Each row of this table is followed by its label. One hidden rule gives the labels. It looks at one to three of the table's principal directions, none of them among the few with the most spread.
[ 10  16 -91   3  -3  28 -34  21 -22  -2  51  -8   8 -87  -5   7 -10 -18
 -17   2  77  36  30  22 -13  59   3  -4  22 -16  75] q945
[ -4 -19 -50 -54 -19 -24 -12 -26  33  18  40  33 -13  22 -15  -1 -35  32
  23   3   5 -12  -1  -2  16 -28 -27  18  11  -4 -23] q505
[ 26  14 -29 -11 -11  13  -8   3  39 -12  54  10  26 -27 -18  28 -26 -10
  -7   8  34   7   3  14 -10  21  -5   6 -12  13 -13] q505
[-28 -89 -51 -25 -55 -69  71   9   4  30 -41  16 -96   6  51 -63 -42  32
  73  10  22 -33   4 -27  53 -81 -48  -8 102 -23  71] q505
[  27  -67 -121  -69  -49  -64   69   16   36    0   -2   43  -22  -16
    6   -6  -79   26   14   31   96  -45   30   20   19  -40  -63   -8
  116   -7   95] q330
[ 35 -38 -55 -48 -27 -10  48  23  60 -31   8   0  57 -26 -18  61 -42 -30
 -30  21  83 -21  38  55   2  52 -25  24  30 -13  73] q945
[ 10   2   3 -22  -1  20   6 -29  64 -48  38  19  24  18 -51  45 -22  10
 -33  -9  23  -3   6  42   4  17   4  -3 -15  16 -21] q945
[ 35 -31 -88   6 -16 -17  28  61 -26 -11  -6 -27  33 -69  27  28   0 -32
 -33  24 102  -3  23  30   4  66 -11 -13  75 -37 106] q945
[-14  16  24  22   8  28 -53  -9  20   9  52 -24  16 -15  -3   9  11 -18
  13  14 -31  14 -25 -11  -5  17  18   8 -64   9 -60] q505
[ -8  -3 -15  13  22  -8 -32  14 -27  19  -5 -20  20 -11  16  -8  15  -5
 -10  37  -8 -16 -12 -13 -14   1   1 -12  -4  -2   4] q965
[-15   3 -75 -39   2  13  -7 -16   8 -33  44  37  22 -10 -34  41  -1  18
 -24 -32  65  21  42  53  32  56   1   0  18 -30  49] q945
[-31 -36  73  27  -5 -10  21   1  26  28 -42 -28 -53   5  26 -51 -22 -19
  44  31 -65 -30 -19 -50 -16 -75 -16   7 -12  27  -7] q945
[ -43   46   30   30   34   49 -108  -24  -25   35   54  -33   11    2
   -4    5   64   10    3  -23  -82   45  -27  -26   -4   48   51   23
 -112  -12  -85] q945
[  36  -45 -120  -76  -33  -48   43   16   22    1   -7   28   22   -4
   -5   28  -44   33  -22   14   81  -30   36   37   11   16  -34   12
   73  -20   85] q965
[ 10 -37   1 -11 -30  -4 -12 -10  64  29  25 -31 -33 -14  -3 -21 -53  -2
  23  41 -25 -21 -27 -24 -25 -44 -17  23 -15  28 -27] q945
[ -1 -61 -82  -4 -41 -51  62  31  -6  24 -23  17 -88 -30  39 -46 -34  34
  31  -9  46 -15  12 -34  24 -45 -37 -11 114 -23  92] q965
[ -32   42   51  -26   14   -5   26  -41  -21   -4  -17   85  -42   83
  -25   -9   25   40   23 -107  -53   29   23  -23   34  -31   -5   27
   -2  -21  -46] q945
[ 33  57  33  21  36  44 -41  -2  -2 -42  32 -13  83 -19 -37  43  10 -48
 -50  28  22  10  -7  39 -38  44  19 -20 -47  29 -40] q945
[-28   5  -3 -12  20 -10 -28  -7 -58  15 -31  -6  31  37  19   4  55  22
   0  -4 -27   3   2  14  27  27  22  -2 -25 -29  -6] q505
[  4 -61 -41 -12 -43 -29  40  14  27   2  -2 -13 -33 -29  24 -20 -45 -11
  33  37  49 -21   0   7  21 -28 -29  -9  59  -3  52] q702
[ -5 -14  -1 -24 -20  -2   6 -18  52  13   5  -1 -12   9  -4  -6 -30  28
  20  15 -26 -15  -1  -4  -7 -27  -1  14 -36  29 -10] q505
[ 26  40   0 -21  14  28 -31  -4  13 -19  36   0  85   7 -33  68  23 -15
 -42 -14  10  20  10  39  -9  78  23  25 -60  -7 -38] q505
[  9  47  47  44  39  42 -62  10 -35   3   9 -45  53 -12  -5  26  55 -34
 -41   1 -35  25 -20  -2 -32  61  40   8 -67  -4 -49] q945
[-29   3  61  25   0  61 -32 -19  51 -16  43 -41  -6 -40 -26   9 -14 -57
  12   3 -19  28   1  11 -13  24  15  26 -68  12 -14] q702
[-48 -18  92  28   4  24 -14 -30  55  -3   4 -31 -26  22  -4 -15  -3  -9
  29  19 -75 -12 -28 -17   2 -38  14   3 -70  30 -57] q330
[ -11   78  127   37   41   69  -40  -34   37  -23   25   -4   37   35
  -44   35   37  -17  -20  -41  -95   31  -16  -10  -33   24   48   25
 -127   40 -118] q330
[ 25  -3 -26  19 -19  29 -11  26  45   1  52 -34   8 -72  -5  23 -25 -37
  -9  12  34  18   2  -1 -24  45   4  21 -15   4  18] q945
[ 24 -34 -40 -43 -29 -39  37  -5  33   5  -3  25 -19  20  -5  -3 -44  26
   7   9  24 -28   0   1   6 -39 -32   5  50   4   8] q945
[ 28 -58 -50 -15 -36 -26  57  36  19  -2 -40 -29  -7 -38  21   1 -38 -13
  -9  34  59 -27  20  21  -4   6 -21   1  63  -6  97] q945
[ -60   51   29    0   58  -11  -30  -42 -127    7  -60   60  -30   73
    4  -60   64   42   16  -48  -48   18   12  -11   26  -49    7  -39
   19  -20  -12] q945
[ 53 -24 -65 -34 -34 -65  64  30  -4  17 -36  32  -6  14  29 -10 -31  39
   6  14  38 -36   1 -11   2 -39 -32 -12  77   5  29] q505
[ -34  102  127   37   76   37  -48  -54  -86  -18  -32   45    2   94
  -34  -17   85   22  -19  -78 -104   39  -15  -18   -4  -20   43  -19
  -66    8 -116] q945
[ 20 -22  24  45  -4   9  22  45   1   8 -47 -67   1 -43  27   1   9 -29
 -27  23  -5  -8  -4 -11 -32  28  17   4  -2   4  49] q330
[ 21 -31 -41 -39 -37 -38  41  12  54   9  13  21  11  -6  15   3 -55   6
  34  40  31 -35   3  -1   5 -35 -36   4  20  21   9] q797
[ 23  37 -10 -60  17 -42  17 -29  -2 -17   9 100  41  81 -31  17 -16  36
   0 -13   5 -28   3   7  10 -51 -35 -12  24  15 -68] q330
[-19 -20 -17 -18 -22  -9  32 -11   5  -2   3  33 -62  -2  -5 -22 -24   4
  30 -42  21  15  24  -7  27 -23 -24  13  51 -23  39] q505
[ 28  25  -8  36  38  19   8  54 -89 -41 -60 -40  90 -52  14  35  49 -70
 -69  27  78   8  34  60 -21  91  20 -35  30 -24 101] q505
[ 47  17 -42 -32   7 -15  16  17 -13 -21  -1  26  64   3 -18  43  -4 -13
 -43   2  59  -8  21  35 -10  37 -16   1  35 -12  21] q330
[-18 -23  56  19 -10  18  17  -7  58 -13  -9 -30 -10 -11   1  -8 -27 -21
  19  36 -24 -18  -8   2 -11 -27   3  -4 -39  39  -1] q505
[ -20   44   54   29   38   74  -87  -10   19   -1   37  -64   77  -26
  -22   47   43  -36  -35   19  -52   27   -6   21  -36   86   56   26
 -127   14  -46] q330
[ 20   5  -9  11   2   7 -18  16  18   0  21 -25  41 -13   4  30  12  -3
 -22  21   1  -5 -15   5 -12  36  17   0 -32   6 -22] q945
[ -6  -1  -8 -13  -6   9  12  -5  26 -14  21  19  -1  -4 -17  20 -10  -6
  -1 -25  17  10  18   9  10  17  -7  16   4 -12  13] q330
[-31 -43  12  -1 -22  -9  53  -8  17 -15 -27  12 -70  -7   4 -38 -37 -10
  35  -8  19  -8  20  -1  22 -51 -28  -8  57  -2  62] q505
[ 12 -18 -91 -31 -25  -5  -6  13  15  -5  57   9  17 -51  -3  21 -31 -15
   7  15  82  10  21  30  18  36 -21   4  36 -22  48] q702
[-15 -53 -47 -41 -29 -70  78  10 -25  10 -67  41 -34  44  41 -23  -2  50
  35 -14  23 -32  21   2  57 -41 -28 -13  83 -29  64] q505
[  62  -27 -101  -34  -53    1    1   33   64   25   49  -38   19  -70
   -1   38  -45    5  -21   19   56    6   11   13  -27   62   -2   45
   -2   -3   45] q945
[ -7  13  -4  13   7  24 -62  -4   2  33  38 -32  -1  -4  -4  14  34  17
 -14 -24 -48  27 -20 -25  -8  45  32  34 -58 -19 -48] q945
[ 51 -75 -88 -72 -63 -78 114  32  35  -2 -58  23   3  19  25  20 -49  40
  -1  13  76 -50  29  32  29 -11 -40   8  99 -15  93] q505
[ 14  36  10  12  -2  17 -47 -11  -2  42  23 -15 -21   0   1 -19  10  33
   6 -15 -62  23 -27 -40 -30  -7  26  20 -59  21 -65] q945
[  56  -20 -102  -55  -23  -17   11    8   38  -19   38   16   40  -22
  -31   46  -46   10  -45   19   89  -15   18   46   -8   35  -23    5
   51   -7   41] q945
[ 61  18 -85  20  13  15 -60  69 -31  30  28 -72  98 -80  20  59  38 -30
 -73  40  43  11  -3   9 -50 125  31  19 -27 -26  33] q330
[ -8  62 -29  -7  49  20 -64 -13 -51 -23  59  46  65   0 -31  33  32 -19
 -26 -13  35  25  11  25   5  45   1 -18  -9 -21 -32] q330
[ 56 -71 -24 -17 -41 -43  43  29  59  20 -40 -54   6  -8  22   0 -54   6
 -15  81  10 -65 -26  -3 -33 -33 -21   3  30  31  23] q945
[-56 -50  81  45  -4   2  25 -21  19 -12 -31 -23 -87  18  10 -50  -6  -9
  36   2 -44 -14 -24 -24  26 -68  -4 -21  19   7  -4] q945
[ -46   82   74   44   79   22  -47  -27 -127  -17  -50   30   20   51
    1  -34   84    6  -10  -23  -50   23   -3    1    3  -16   34  -59
  -28    4  -40] q945
[ 29 -14  15  16 -14  14  -1   7  63  -7  21 -38  10 -23 -10  14 -31 -11
 -17  40  -4 -17 -23  -1 -32  -2   6   0 -27  37 -22] q945
[ 60 -22 -39   2 -29  13  11  46  65 -14  38 -55  67 -69  -2  63 -29 -51
 -38  47  65  -9   0  31 -27  75   2  20 -11   5  29] q505
[ -55   73   53   13   58   -1  -42  -47 -112   12  -33   66  -32   81
    0  -54   69   50   24  -62  -79   28   -6  -32   22  -52   18  -32
  -17   -7  -68] q505
[-28 -50 -77  -1 -25 -24 -10  10   3  33  32  -7 -55 -21  28 -15   3  36
  25  -9  13   3  -8 -26  40   5  -6   5  40 -40  28] q945
[ 11 -14   5  37  -4  -1  19  37 -24  -2 -23 -34   1 -29  26   4  22 -29
 -12   1  20   5  -3  -4   3  30   8  -5  26 -21  35] q945
[ 74 -24 -36 -12 -35 -18  39  40  60 -11  20 -20  45 -36   0  42 -46 -29
 -25  43  60 -27  -8  14 -24  21 -20   9  26  16  10] q505
[ 50 -54 -66 -22 -26 -55  66  48 -24  10 -85 -26  14  -4  37   4  -7  23
 -35  32  50 -42  13  19  -6   9 -12 -11  80 -15  97] q945
[ 28 -48 -68 -30 -36 -31  65  39   5   4 -51 -16   3 -22  24  17 -14  12
 -19   0  57 -15  35  25   9  36  -8  15  57 -26 109] q505
[ 40  -6  30  10 -29  -4  41   6  43   4 -15  -8 -39 -13   1 -29 -52  -3
  14  17  -9 -15 -15 -24 -37 -58 -15   0  12  49 -10] q505
[ -6 -10   5   5   4  -1   9   4 -16 -15 -14  -4   2   1  -1   4   8 -16
  -9  -4  19   1   6  14  11  10  -3  -7  24 -17  22] q945
[ 33  77  27   8  48  34 -26   0 -24 -39  14  23  87   8 -41  52  29 -27
 -61 -14  14  17  12  31 -34  53  18  -9 -37  13 -35] q330
[  11 -111  -68    0  -76  -33   67   45  113   24   13  -49  -63  -85
   41  -23  -97   -9   43   75   51  -49   -3  -24   -6  -42  -41    8
   56   24   96] q965
[ 48 -34 -24  -3 -25   3  29  21  66 -35  20 -32  35 -37 -17  42 -43 -30
 -38  45  63 -24  -4  38 -16  27  -9  -6  23  17  27] q945
[ 33 -39 -59 -20 -27 -11  26  31  66 -15  43  -8  30 -48  -7  42 -49 -33
 -14  35  74 -22  11  19  -4  29 -30  14  36  -5  42] q965
[-32  -2  10  -9 -13  45 -77 -41  49  30  78 -32 -35 -19 -26  -6 -14  -4
  28 -11 -49  36 -17 -14  -3  13  15  51 -77  -3 -57] q945
[-23 -16 117  66   8  -5  60   8 -19 -24 -78 -16 -49  33  27 -36  26 -23
  18 -14 -45 -12 -21 -26  17 -51   7 -31  22   9 -11] q945
[ -8  23  50  21  18  -7   3 -20 -28  -8 -17  28 -28  36  -1 -37   4  10
  17  -4 -30  -6 -22 -21   0 -64  -6 -34  13  24 -48] q945
[ -9 -14  57  57   7  35 -34  12  56  12  28 -67  -9 -47   4  -7 -14 -45
   2  49 -44 -10 -35 -35 -42  -7  10   8 -57  34 -32] q965
[ 10   6 -14 -36 -22 -12 -11 -29  18  20  31  28 -26  35 -13  -5 -13  40
  21 -31 -23  12 -13 -13  13 -21  -5  24  -8  -2 -58] q945
Which label does each new row get?
[-30 -21 -57 -30 -12 -41  43  -9 -45 -19 -17  61 -27  26  17 -18   3  32
  32 -26  57  -1  26  25  68 -23 -23 -37  84 -34  53] >> q945
[  -1   54  -15   21   41   37 -105   -2  -41   16   54  -34   74  -15
   -5   34   62   -2  -35   13  -25   29  -22    8  -18   78   47    0
  -87  -10  -63] >> q945
[-15  46  -2 -45  13  -3   8 -45 -14 -18  24  99 -21  60 -44   5   2  34
  10 -88  -1  30  29   2  30 -18 -17  15  20 -20 -35] >> q330
[ -1   6 -17  10  10  -4  -4  17 -32  21  -8   6 -24  -9   5  -9  18   3
 -11 -34  -4  14   8 -30  -6  12  -4  17  28 -29  21] >> q965
[-22 -21   9 -47 -20 -50  21 -33 -12  40 -37  41 -56  89  15 -37   5  69
  48 -38 -66 -14 -12 -34  38 -68 -15  23  13 -15 -47] >> q505
[ 12 -50 -98 -24 -43 -60  71  37 -17  24 -29  34 -63 -23  40 -32 -30  34
  28 -17  62 -14  26 -23  28 -31 -41  -5 118 -31  99] >> q330
[ -42   23   63  106   32   93  -92   16  -24    0   42 -106   -8 -104
    8  -13   42  -89   -9   23  -23   55  -20  -10  -34   68   52   -4
  -79   -2    7] >> q945
[-33  66  31 -11  53  13 -17 -25 -82  -4 -42  53  16  66 -20   9  75  35
 -26 -88 -46  35  33   3  14  32  27  12 -26 -34 -12] >> q965
[ -6 -40  53  12 -19  -2  -9 -17  60  29  -2 -44 -52   7   4 -38 -39   0
  28  42 -66 -29 -43 -40 -25 -68  -8  14 -30  38 -49] >> q945
[  22  -76  -93  -10  -56   14  -17   46   53   52   16 -110  -13 -115
   27    6  -43  -27   -9   55   39    2   14    4  -36   69    5   58
   -8  -18  113] >> q505
[ -61   36   24   37   44    9  -39  -14 -113   11  -30   17  -37   12
   22  -56   60    5   24  -30  -30   30    3  -20   22  -20   15  -35
   12  -25    7] >> q505
[-71  20  36  23  20  42 -87 -38 -40  45  19 -32 -52   1   5 -43  46  15
  36 -31 -87  47 -13 -31   8   5  38  25 -79 -17 -38] >> q505
[ 30 -59 -22 -31 -44 -54  73  11  35  11 -50   4 -37  19  20 -24 -52  26
  16  28  15 -48  -5  -9   1 -64 -35  -3  65  17  34] >> q945
[  28  -13  -78   13  -27   50  -64   23   54   21   90  -76    8 -108
  -13   33  -23  -24  -30   23   40   35   -3    9  -37   89   23   38
  -40   -7   32] >> q945
[ 40  21 -24  -4  11  27 -64  17  12   6  44 -54  98 -24 -13  69  28 -24
 -55  29   7  10 -14  30 -28  99  33  27 -71 -10 -37] >> q945
[  4  37 -52 -20   6 -16   9  -4 -46  -8  29  78 -13  25 -11  12  26  36
  -3 -83  33  35  21  -5  39  18  -8  -1  53 -44  -7] >> q330
[ 12  65 -21 -12  29  56 -47  -8  -3 -30  61  19  66 -29 -52  61  19 -27
 -50 -42  36  49  36  41 -18  95  20  26 -47 -16   2] >> q330
[ 58  12 -40 -13  -8  -4  28  25  42 -35  38  21  61 -25 -20  53 -31 -20
 -36  18  72 -13   9  28 -15  31 -15  -9  23  15   6] >> q330
[  7  66  53   6  53  16 -51 -23 -20 -17  20  25  74  41 -27  21  26 -10
 -23  20 -35  -8 -22   6 -25  -6  11 -22 -61  32 -97] >> q330
[-18  43  56  21  35  -8 -29 -19 -69  22 -32  22 -17  53  11 -43  41  22
  17 -16 -70   5 -25 -39  -5 -50  10 -18 -17   7 -69] >> q505
[ 40  32 -41   0  25   7 -14  34 -31 -12   4  -4  80 -20  -8  55  33 -15
 -63  -3  42   8  17  25 -20  82  14   3   0 -21  23] >> q965
[ 33 -45 -96  -1 -32 -44  66  50 -32  -1 -33   9 -41 -48  33 -21 -26   8
  -7   3  94 -12  23   1  11  -6 -32 -27 127 -26 119] >> q945
[ 17 -16  38  -4 -16   7  39 -15  57 -44   3   5  -7   0 -29   3 -53 -30
   0  23  29 -18  -1  27  -8 -37 -22 -15  21  35  -1] >> q945
[-29  93  94  31  58  38 -46 -45 -65 -16  -8  40   6  62 -25 -12  65  18
  -5 -59 -77  38 -10 -10  -3 -12  39 -21 -67  15 -95] >> q945
[  -9   47   52   32   55   -2   -8   10 -111  -12  -71    8   39   43
   13   -1   82  -10  -33  -27  -24   11    3    5    5   23   24  -28
    5  -26   -7] >> q505
[-39 -39 -21  33 -20 -22 -12  14 -31  51   1 -24 -82 -10  52 -48  28  28
  48 -20 -34  13 -26 -58  37 -19   6   3  27 -38   1] >> q945
[-21  -6  57  37 -19  19   5 -11  27  23   3 -18 -86   0   8 -38  -1  16
  34 -41 -67  23 -21 -53  -1 -34  15  22 -26  10 -36] >> q945
